X =
array([[ -9, -31,  13, -28,   8,   8,  -1,  23, -25,  20,   6, -11,  -4,
         11,   7],
       [-34, -26,   1,   0,   6, -25,  -5,   0,   0, -21,   6,  -1, -19,
          2,  29]])
X[0,0]	-9
X[0,-11]	8
X[0,-14]	-31
X[-1,12]	-19
X[1,-15]	-34
X[-2]	[-9, -31, 13, -28, 8, 8, -1, 23, -25, 20, 6, -11, -4, 11, 7]
X[:, -9]	[-1, -5]
X[-2,-3]	-4
X[0,-4]	-11
X[-1,8]	0
X[-1,1]	-26
X[-1,-9]	-5
X[1,-8]	0
X[-1,-10]	-25
X[:, -11]	[8, 6]
X[0,-2]	11
X[-1,-1]	29

A =
[[ 0.11 -1.62 -3.26 -4.75 -6.10 -7.21 -8.03]
 [-3.26 -4.75 -6.10 -7.21 -8.03 -8.65 -9.12]]
A[0, 0]: 0.11
A[1, 3]: -7.21
A[1]: [-3.26, -4.75, -6.10, -7.21, -8.03, -8.65, -9.12]
A[1, 6]: -9.12
A[0, 1]: -1.62
A[:, 4]: [-6.10, -8.03]
A[0, 6]: -8.03
A[1, 4]: -8.03
A[:, 1]: [-1.62, -4.75]
A[0, 2]: -3.26
A[:, 5]: [-7.21, -8.65]

grid =
[[ 5.49  0.43  0.33 -2.15 -3.70  2.96]
 [-3.34  0.68  2.15  2.61  4.69 -1.31]
 [-3.95  1.27  3.71  3.74  6.75 -1.31]
 [-0.50  1.83  4.65  2.79  5.18  0.70]
 [ 5.81  0.67  0.89 -1.98 -3.36  3.24]
 [ 1.58  2.13  5.12  2.17  4.14  1.89]
 [-2.91  1.41  3.92  3.41  6.20 -0.71]
 [ 1.59  1.72  4.10  1.60  3.07  1.69]
 [-0.94  2.37  6.08  3.77  6.99  0.77]
 [-2.06  1.90  5.05  3.68  6.74 -0.03]
 [-0.84  1.87  4.82  3.03  5.60  0.56]
 [ 1.70  2.01  4.80  1.94  3.72  1.89]
 [-3.55  0.42  1.54  2.36  4.21 -1.55]]
grid[0][0]	5.49
grid[4][-2]	-3.36
grid[:, 0]	[5.49, -3.34, -3.95, -0.50, 5.81, 1.58, -2.91, 1.59, -0.94, -2.06, -0.84, 1.70, -3.55]
grid[4][5]	3.24
grid[:, -2]	[-3.70, 4.69, 6.75, 5.18, -3.36, 4.14, 6.20, 3.07, 6.99, 6.74, 5.60, 3.72, 4.21]
grid[3][5]	0.70
grid[:, -4]	[0.33, 2.15, 3.71, 4.65, 0.89, 5.12, 3.92, 4.10, 6.08, 5.05, 4.82, 4.80, 1.54]
grid[5][-5]	2.13
grid[-2][-4]	4.80
grid[:, 1]	[0.43, 0.68, 1.27, 1.83, 0.67, 2.13, 1.41, 1.72, 2.37, 1.90, 1.87, 2.01, 0.42]
grid[-1][-3]	2.36
grid[4]	[5.81, 0.67, 0.89, -1.98, -3.36, 3.24]
grid[-10][1]	1.83
grid[3][0]	-0.50
grid[-5][-3]	3.77
grid[2][0]	-3.95
grid[11][-5]	2.01
grid[0]	[5.49, 0.43, 0.33, -2.15, -3.70, 2.96]
grid[-4][2]	5.05
grid[-6][-5]	1.72
grid[-8][0]	1.58
grid[11]	[1.70, 2.01, 4.80, 1.94, 3.72, 1.89]
grid[-3][-6]	-0.84
grid[-9][-4]	0.89
grid[7][-2]	3.07
grid[-4]	[-2.06, 1.90, 5.05, 3.68, 6.74, -0.03]
grid[0][-5]	0.43
grid[-12][-3]	2.61
grid[-10]	[-0.50, 1.83, 4.65, 2.79, 5.18, 0.70]
grid[10]	[-0.84, 1.87, 4.82, 3.03, 5.60, 0.56]
grid[-2][5]	1.89

B =
[[-0.752 -0.243 -0.763 -1.803 -1.517]
 [ 0.277 -1.136  1.754 -0.923  0.842]]
B[0][0] = -0.752
B[1][2] = 1.754
B[1][1] = -1.136
B[:, 3] = [-1.803, -0.923]
B[1][3] = -0.923
B[1][4] = 0.842
B[1] = [0.277, -1.136, 1.754, -0.923, 0.842]
B[0] = [-0.752, -0.243, -0.763, -1.803, -1.517]
